128 stands for zero in the data rows.
Here is a table of points, one per row:
[142 152 104  68  64  82  93 147 178 208 196 161 116  65  58  67 107 139
 181 187 189 148 127  93  78  81 109 123 157 175 151 157]
[149 100 110 109 139 146 122 122 135 121 136 134 120 137 133 122 131 135
 126 134 133 123 132 107 112 162 118 144 125 118 125 131]
[155 161 129 121 101 115  98 111 129 122 151 124 142 116 141 122 151 133
 118 139  99 138  94 113 130 134 114 128 123 140 139 144]
[145 182 150 142 130  89  99  63  87  76  99 104 153 147 157 180 166 174
 160 149 141 120 102 115  81  98  96 106 118 101 155 130]
[127  83 119 152 131 107 135 138 136 113  98 128 141 131 132 102 140 120
 124 134 114 132 131 142 124 134 142 114 130 170 127 106]
[105 127  98  92 151 114 147 129 129 123 140 139 117 123 132 129 120 153
 114 130 119 153 113 131 138 112 121 115 120 144 136 113]
[103  92  94 139 163 115 120 116 127 135 140 129 120 116 122 147 139 117
 133 107 120 141 131 143  88 127 124 139 130 122 117 124]
[117 133  95 114 122 133 128 135 139 132 144 117 136 119 127 131 118 137
 119 138 146 132 112 112 124 141 134 146 106 136 115 136]
[151 186 160 160 159 166 146 129 136 136 152 137 120 141 114 128 128 123
 122 114 122 113 135 110 126 127 139 128 143 154 161 146]
[145 166 132 144 132 132 132 112 114 113 115 147  93 118  99  98 135 122
 125 128 113 109 119 117 125 142 113 112  93 146 120 137]
[102 101 123 122 140 126 124 123 120 129 130 137 108 124 127 134 125 130
 106 123 117 129 126 147 115 146 131 132 139 129 114 110]
[ 81  87 194  93  96 168 130  70 173 136  71 157 139  79 143 147  99 144
 143  87 134 148  97 136 171  97 131 155  99 121 163 121]
[145 119  75  78 143 178 162 122  87 110 115 149 147 118 125 120 146 137
 132 102 108  99 128 155 125 136 126 129 129 119 137 146]
[141 121  97 118 117 153 138 120 123 112 142 136 111 134 116 122 136 131
 112 119 127 147 132 132 109 137 115 141 134 115 135 128]
[ 98  91 175 131  62 168 164  47 131 179  66 133 189 112  93 174 115  89
 150 148  81 141 129 108 131 135 119 138 131 141 130 122]
[149 185 153 177 169 159 142 151 135 134 147 121 119 132 121 134 140 132
 120 165 126 164 144 144 168 162 124 161 139 128 156 138]
[161 177 182 182 198 203 203 194 177 194 168 186 189 170 168 168 161 164
 170 158 170 138 145 152 141 141 135 128 131 130 134 136]
[ 94  94 127 138 121 130 112 142 117 133 124 128 131 125 114 109 149 126
 130 141 101 130 132 105 150 128 133 100 135 145 127 133]
[137 119  61  69 107 184 193 158 111  49  91 116 184 182 156  90  71  78
 139 170 179 137  86  82 119 149 173 163 110 106 104 132]
[170 153 137  99 116 111 120 139 120 135 145 123 130 119 124 110 120 111
 110 140 132 137 129 137 136 134 145 132 154 136 122 131]
[154 165 149 113 138 122 114 139 123 123 133 146 131 143 136 134 147 132
 119 127 130 103 135 106 124 115 127 116 126 111 129 110]
[125  78  70 142 201 140  73  80 163 201 133  61  78 168 193 121  55  89
 159 194 130  58 100 170 169 131  80 104 152 169 120  99]
[124  72  90 171 197  98  58 130 192 162  76  91 171 170 105  88 136 164
 137  94 115 168 152 111  89 141 178 133 100 113 167 147]
[145 162 137  99 113  97 104 120 124 135 133 141 122 128 120 123 130 135
 128 129 131 118 123 129 127 125 157 146 141 171 159 123]
[156 158 118 125 123 118 147 119 133 140 109 122 121 108 149 115 137 123
 138 127 122 125 109 114 100 116 119 120 123 140 125 116]
[ 45 143 132 105 126 139 118 134 128 116 133 131 119 127 122 124 130 128
 136 120 124 128 109 138 142 127 122 129 121 122 133 147]
[111 131  82 119 136 137 130 124 125 137 104 137 128 129 141 119 119 124
 129 127 126 143 101 116 109 144 145 126 130 113 126 127]
[158 188 178 185 183 174 190 164 190 162 165 150 144 143 144 159 140 138
 132 137 144 134 137 133 130 110 136 120 120 141  89 110]
[ 82 112 143 122 112 144 123 119 133 132 130 148  96 136 133 133 145 121
 118 119 128 126 140 136 105 124 140 144 104 143 135 112]
[116  76 150 179 107  77 175 180  74  90 183 145 105 100 178 138  52 151
 182  99  78 146 175  80  90 167 149  97 105 163 142  89]
[160 133 108  66  62  97 147 173 199 164 139  79  76  90 114 158 178 180
 147 125 102  79 106 110 156 175 155 142 112  99  79 106]
[173 136 121 120 105 104 146 120 129 126 125 121 125 146 128 133 105 155
 119 116 128 137 105 150 127 146 143 144 157 147 155 160]
[135 144  90  82 110 132 133 162 116 135 119 112 129 131 129 147 127 147
 108 117 107 124 129 161 134 128 130 123 118 144 133 100]
[147 165 145 118 134 102 124 102 120 130 111 150 125 138 138 130 133 148
 120 141 119 132 123  91 140 131 133 134 129 135 108 125]
[140 156  93 109 101 123 142 143 127 153 121 124 123 120 142 124 134 136
 138 124 113 107 111 123 140 144 135 140 129 124 114 116]
[135 108  93 102 149 163 131 134 115 128 135 130 124 137 120 124 129 130
 125 148 111 150 107 137 136 130 144 118 131 113 146 151]
[102  81 128 144 129 133 119 123 137 119 143 120 115 129 128 130 143 129
 136 133 147 126 107 137 115 155 121 124 115 136 152 130]
[ 53 135 129 141 111 151 122 130 120 123 129 119 131 129 144 128 134 133
 111 129 130 129 152 121 113 145 127 126 128 150  94 143]
[158 156 160 113 150 138 119 125 126 118 122 123 102 137 129 145 141 116
 124 121 125 128 128 112 129 120 121 119 119 136 160 155]
[152  80  72 129 184 161 103  76 121 139 168 115 103 104 137 165 127 121
 105 107 151 140 132 108 147 113 152 113 138 128 119 136]
[ 89  98 150 121 118 125 143 115 140 121 138 127 132 145 139 114 146 128
 110 133 135 125 129 135 130 124 138 115 121 127 130 142]
[ 82 115 169  98 130 132 128 125 140 117 129 138 103 143 136 121 139 129
 108 117 147 132 152 129 126 133 118 124 160 154 110 125]
[104  98 132 133 123 131 134 125 130 123 110 144 114 125 127 135 138 134
 111 128 141 135 135 109 140 128 107 153 143 103 142 123]
[ 88  99 144 135 128 114 129 135 108 129 136 121 142 132 132 128 138 123
 131 131 126 132 134  94 143 128 126 107 159  99 149 121]
[155 181 145 147  97 120  88 103 103 112 126 132 153 150 132 149 124 111
 127 104 116  95 112 117 136 149 152 148 143 152 125 124]
[155 157 170 125 134 136 117 115 110 119 117 141 112 131 118 130 107 139
 134 120 127 139 119 143 129 157 148 148 143 121  97 111]
[ 98  90 178  98 111 167 126 112 142 122 131 121 145 114 126 129 145 128
 127 105 125 134 130 134 117 105 162 125 127 137 111 120]
[150 163 127 104  84  62  65 109 121 167 185 179 169 157 150 112 111  84
 100  89 153 143 127 157 158 138 128 133 117 106 106 122]
[119 115 127 132 122 129 128 124 120 145 125 133 129 135 120 132 142 123
 154 114 130 133 145 118 136 144 126 128 148 125 126 108]
[ 85 103 144 149 113 109 169 122 106 153 136 109 107 139 124 121 144  98
 132 113 134 135 111 124 136 135 130 128 147 115 123 140]
[139 117  80  92 128 148 159 130 119 101 127 161 149 152  97 114 123 140
 146 120 139  95 124 133 135 133 128 138 125 104 121 104]
[147 180 152 160 133 135  99 114 121 113 141 125 145 114 161 112 153 142
 139 123 110 125 114 135 133 109 114 116 107 138 131 123]
[146 168 119 118  81  85  86  88 123 140 167 170 171 156 129 131  98 117
 113 109 132 132 137 133 136 120 125 111 122 116 125 117]
[146 140  70  81  88 144 156 175 144 127  93 105 124 150 156 147 114 124
 102 123 138 158 140 125 130  91 125 124 123 146 133 138]
[ 87 106 122 154 127 128 117 145 113 111 131 119 128 132 127 125 122 119
 130 127 128 132 119 143 127 160 148 106 120 135 150 123]
[125  68 109 190 153  60  96 194 161  70  77 181 188  63  65 163 183 106
  59 143 185 105  62 139 188 132  66 130 177 150  84 123]
[127 113  97  92 148 170 135 122 123 116 130 131 146 126 117 132 130 126
 133 136 121 129 137 119 114 125 115 113 128 114 125 127]
[123  83  91 173 173 116  54 123 190 165  76  61 140 210 143  46  80 188
 192 123  42  96 198 181 101  44 132 212 168  79  61 171]
[163 176 188 179 186 183 185 172 172 146 145 122 130 119 122 104 105  85
  83  93  86  90  91  84  88  92  99 107 105  86 127  95]
[155 177 183 173 185 172 161 164 148 149 137 115 113 113 103 110  95 105
 100  77 115 120  79 104  97  96 116  98 128 111 107 139]
[113  73 180 155  58 129 200  90  68 195 145  45 159 169  79 114 178 122
  78 160 161  76 123 160 122  89 145 144  85 142 154 122]
[ 86 114 143 128 106 141 111 126 149 130 127 132 112 130 142 131 114 162
 102 148 137 118 136 138 122 125 121 130 147 124 149  91]
[109  71 133 185  77  85 176 151  84 120 157 139  59 146 171 102 111 158
 142  95 130 158 133 111 151 145 125 114 139 137 141 132]
[143 117  67  90 169 165 145 108  75 121 145 148 144 111 119 132 137 126
 122 134 122 143 162 109 132 104 118 151 148 143 110 106]
[114  97  82 161 193 111  83 114 152 162 115  97 138 139 123 114 118 141
 142 104 112 138 153 114 119 126 134 160 128 130 143 123]
[ 75 111 161 123  86 156 147 104 136 153 109 116 135 127 117 129 130 118
 117 138 116 115 141 129 109 149 132  83 160 128 100 165]
[153 175 154 135 133 133 118 100 130 109 125 123 116 126 113 129 121 127
 115 124 119 128 130 132 125 134 141 148 148 140 153 127]
[139 186 167 157 165 132 124 103 106  83  85  79  95  82 109 110 112 133
 137 153 173 139 167 149 143 143 136 124 116 107 127  95]
[132 158  97  68  95  92 157 134 169 128 129 100 112 114 130 155 140 118
 129 122 115 132 132 138 123 131 143 119 145 114 139 116]
[151 174 146 130 150 141 131 131 129 134 122 106 119  92 129 114 120 127
 122 113 141 116 134 108 136 143 116 131 115 109 111 134]
[120  75 125 188 119  63 139 186 116  71 156 189 101  50 156 188 100  66
 157 185 102  73 151 159 117  74 159 168  94  95 147 174]
[158 178 152 162 142 146  95  91  76  70  66  78  74 104  98 122 147 144
 172 166 175 179 159 161 144 120 129 107 105 107  80  95]
[141 138  97  85 137 134 135 143 128 116 116 124 131 126 108 125 115 162
 132 123 132 101 141 135 144 145 140 107 120 134 156 160]
[107 104 140 115 130 124 133 132 112 122 150 126 125 143 124 123 137 138
 130 122 121 138 114 124 137 150 112 149 120 129 125 127]
[128  83 107 156 136 111 106 147 157 102 114 134 126 140 109 139 141 123
 129 109 125 145 137 121 144 116 130 117 120 150 121 123]
[104  84 131 162 107 125 151 140 104 128 144 127 118 125 121 140 127 139
 115 115 138 123 117 137 129 118 107 137 134 126 140 131]
[160 114 109  69 125 133 146 164 133 117  87 107 128 136 161 141 137 102
 143 107 138 135 136 123 105 127  92 127 150 146 139 135]
[110  80 120 170 128  73 126 187 123  75 126 193 124  79 140 193 134  66
 116 175 114  83 138 177 118  99 135 153 142  83 130 165]
[161 158 150 100 101 108  90 128 113 132 134 129 142 114 135 113 128 112
 110 127 120 133 139 128 143 156 136 152 153 161 139 136]
[171 165 160 146 129 110  88  86  49  70  68  80 103 136 149 168 170 177
 182 170 167 152 130 121 120 111  84  87  98 105 118 144]
[160 146 128  89  76  59  80 103 144 175 186 190 182 140  96  65  50  61
  84 123 149 189 212 189 163 135  70  50  47  64 114 138]
[ 81 103 138 129 126 126 124 138 112 109 145 114 139 135 122 127 131 141
 137 119 149 129 115 128 142 114 137 135 132 146 136 124]
[134 165 141 133 141 131 118 139 126 135 133 140 127 132 118 123 146 117
 136 117 107 115 102 110 124 120 124 116 123 118 117 141]
There is one direction along which these points spread out most. Take the direction at right angles to it along which they spread out most. Go by this last direction. Where along it does each point below lie, from 0 to 99? The average is 50, and the first point in the table lies past the average. One standard deviation of the points above along it is 16.
[125  78  70 142 201 140  73  80 163 201 133  61  78 168 193 121  55  89
 159 194 130  58 100 170 169 131  80 104 152 169 120  99] 12
[158 178 152 162 142 146  95  91  76  70  66  78  74 104  98 122 147 144
 172 166 175 179 159 161 144 120 129 107 105 107  80  95] 40
[149 100 110 109 139 146 122 122 135 121 136 134 120 137 133 122 131 135
 126 134 133 123 132 107 112 162 118 144 125 118 125 131] 47
[ 53 135 129 141 111 151 122 130 120 123 129 119 131 129 144 128 134 133
 111 129 130 129 152 121 113 145 127 126 128 150  94 143] 46
[102 101 123 122 140 126 124 123 120 129 130 137 108 124 127 134 125 130
 106 123 117 129 126 147 115 146 131 132 139 129 114 110] 47
[ 89  98 150 121 118 125 143 115 140 121 138 127 132 145 139 114 146 128
 110 133 135 125 129 135 130 124 138 115 121 127 130 142] 50
[154 165 149 113 138 122 114 139 123 123 133 146 131 143 136 134 147 132
 119 127 130 103 135 106 124 115 127 116 126 111 129 110] 56
[163 176 188 179 186 183 185 172 172 146 145 122 130 119 122 104 105  85
  83  93  86  90  91  84  88  92  99 107 105  86 127  95] 32
[149 185 153 177 169 159 142 151 135 134 147 121 119 132 121 134 140 132
 120 165 126 164 144 144 168 162 124 161 139 128 156 138] 40
[120  75 125 188 119  63 139 186 116  71 156 189 101  50 156 188 100  66
 157 185 102  73 151 159 117  74 159 168  94  95 147 174] 55
[104  84 131 162 107 125 151 140 104 128 144 127 118 125 121 140 127 139
 115 115 138 123 117 137 129 118 107 137 134 126 140 131] 48
[155 157 170 125 134 136 117 115 110 119 117 141 112 131 118 130 107 139
 134 120 127 139 119 143 129 157 148 148 143 121  97 111] 52
[127  83 119 152 131 107 135 138 136 113  98 128 141 131 132 102 140 120
 124 134 114 132 131 142 124 134 142 114 130 170 127 106] 42
[ 88  99 144 135 128 114 129 135 108 129 136 121 142 132 132 128 138 123
 131 131 126 132 134  94 143 128 126 107 159  99 149 121] 49
